In the rows, 128 means zero.
R: a few groups of rows, each row roughly a mix of its group's hidden directions:
R (110 x 10):
[[ 81 119 122 132 150 182 108  98 145  84]
 [ 46 140 118 121 142 149 130 137 113 164]
 [198 148 134  90 164 154 122 123 139 107]
 [112 133 202 107 153 155 109 112 161 117]
 [167 139 105 136 117 155 163 120  63 103]
 [ 64 128  87 170 146  99 120 135 108 135]
 [162 160  76 137 113 132 104 116  70 135]
 [162 141 101 116 110  84 146 192 118 146]
 [ 99  96 100 145 110  79 159 143  78 133]
 [157 126 155 105 140 189 126  86 157  99]
 [191 171 107 132 144 132  93 105 108 105]
 [165 122 107 119 174 129 158 191 145 142]
 [189 131 114 104 171 143 122 141 171 102]
 [123 133 172 142 101 182 160 111  91 157]
 [184 137 117 104 128 144 171 135 144  73]
 [ 94 121 133 102 109 113 176 158 188 130]
 [144 126  72 173 146 107 107  91 136  92]
 [ 89 132 124 123 156 157 111  76 160  82]
 [ 98  92 106 172 176 134  86 140 144 142]
 [175 141 139  85 134 171 136 124 130  72]
 [180 138  94  98 121  86 118 134 124  78]
 [143 138 101 130 151 200  84 103 128 126]
 [114 137  78 142 172 147  88 134 155  88]
 [151 139 125 150 121  86 130 125  48 121]
 [166 129 159 132  88 181 170 112 119 107]
 [ 97 108  73 141 120  87 137 178 117 148]
 [148 131 166 116 131 174 154 166  92 170]
 [173 145 171  80 119 172 136 125 116 104]
 [150 153 192  97 122 173 114 124 152 145]
 [ 72 141  96 174 146 108 156 131 160 148]
 [ 86 126 130 156 102 125  86  62 125 119]
 [132 106  70 124 121 103 175 177 136 132]
 [132 103 116 117 171  90 160 192 132 117]
 [135 123 204 119  89  98 111 116 126 152]
 [ 76  96 154 137  95  91 120 138 158 166]
 [110 106 162 140 128 184  89 116 176 133]
 [164 151 138 110 111 120 171 163 180 157]
 [209 144 143 119 139 147 166 132 128 143]
 [187 109 158 104  89  94 110 146 102 124]
 [125 125 111 148  65  89 155  98 129  88]
 [ 99 149  93 128 175 164  91 120  95 101]
 [190 146 154  86 135 170 124 119 125 101]
 [149 146 135 142 116 151  95  63  84 108]
 [126 147 142  79 146  84  66 118 137 131]
 [ 90 139 130 114 154 109  85  76 169 112]
 [121 125 101 131 127 135 177 121  51 139]
 [ 72 119 159 130 136 130 161 166 146 175]
 [149  91 184 139  94 101 100  90 123 114]
 [ 86 115 149 133 168 142 104 148 174 173]
 [101 135  93 141 116  86 164 174 108 166]
 [183 155 136 129  93 148 122  75  99 113]
 [146 145 144 113 156 191 122  90 163 100]
 [184 142 127  75 125  99 123 141 149  87]
 [ 60 116 105 152 130  94  97 144 101 144]
 [101 129  82 168 117  91 146 124  73 139]
 [102 116 191  96 146 110 156 157 163 120]
 [ 94 126 205 126 128 150  99 108 136 148]
 [153 148 163 113  78  89 161 113  89 122]
 [175 125 144 123 118 109 149 185 119 179]
 [ 68 104 108 156 171 138  85 133 131 139]
 [157 139 123 123 107 154 119  85  57 115]
 [176 128 165  91  90 158 171 127 123 133]
 [110 141  82 153 141  95 120 173 180 135]
 [140 109  93 176 134 121 179  90 100 107]
 [128 117 163 141 142 156  88  70 150  92]
 [ 98 118  73 181 142 133 122 112  83 126]
 [103 116 139 166 135 205 150 115 109 139]
 [117 124  94 162 178  88  99 161 157 129]
 [172 127 150  87 146 138 124 154 190 111]
 [177 144 179  93 102 158 107 118 100 136]
 [ 56  96  93 129 154 125 133 127  99 108]
 [ 83 118  68 157 135  93 138 159 110 139]
 [110  88 159 104 135 147 174 155 179 127]
 [ 57 119 126 155 129  88 128 128 147 167]
 [ 98 112 125 161 132  99  93 104  63 112]
 [126 136  91 159 183 137  71 120 146 115]
 [201 154 164  91 117 117 124 111 129 139]
 [134 116 194 108  88 108 176 133 132 136]
 [154 134 161  87  82 162 160 133  96 151]
 [ 69 140 125 145 155 146 105 118 189 132]
 [142 117  55 157 154 134 155 124 116  93]
 [158 112 125 129 198 126 121 144 163  87]
 [ 82 112 128 172  90 152 124 122  77 145]
 [144 157 113  79 150 184 123 160 158 133]
 [133 132 164 141 113  77  68 142 162 125]
 [171 130  77 162 115  78 136 146 102 136]
 [ 57 112 141 118 136 169 112 108 163 144]
 [191 130 156 115 112 174 134  89 114 112]
 [ 82 110 128 144 138 143 121 122 207 131]
 [189 144 191 106 136 136 124 137 104 132]
 [185 120 134 151 124 127 164  84  93  97]
 [101 151  68 133 156 130 108 125 179 104]
 [ 74 116 159 140 118 124 117 116 193 153]
 [172 151 161  77 116 100  94 136 105 149]
 [153 134 120 145 102 136 117  66  73 105]
 [ 93 107  68 154 141  96 130 170 132 146]
 [120  96 125 175 112  64 101 116 105 112]
 [147 136 159  71 128 151  82 117 145  87]
 [ 90 122 128 116 143 198 102 134 162 154]
 [ 79 125 142 119 131 176  94  90 132  87]
 [122 150  64 126 164 132 100 174 138 109]
 [177 159 119 120 134 122 147 135  56 118]
 [118 146 109 139 106 111 110  93  50 122]
 [111 120 120 154 107  99 168 172  94 175]
 [144 152  94 142 102 125 114  71  80 101]
 [132 120 124 175  99 147 119 120  64 168]
 [ 99 117  96 110 179 157 124 134 176  94]
 [125 110 111 168 117  62 100 152 164 122]
 [167 129 173  71  97 130 108 157 139 143]
 [205 137 143 114 140 143 144 161 114 159]]

which group is each row in? (one row of each group first):
[150 126  75 107 120 125 180 178 126 145]	D
[123 116  84 122 124 121  88 120 139  55]	K
[146 133  68 130 145  88 136 179 100 132]	U

[159 134 152  84 125  83 107 174 144 160]	K
[ 79 121 102 170  95 122 146 110  77 124]	K
[ 84 102  99 160 154 135  84 101 132  92]	D
[ 86  83 115 157 103 100 153 157 124 168]	U
[ 94 112  73 185 127 109 114 120  97 133]	K
[120 152 169 163 150 134 103  66 110 106]	D
[140  97 135 166 119 121 129  60 107  88]	U
[ 56 117  86 152 143 133 158 127 121 149]	D
[161 137 147 104 170 183 121 104 165 105]	K
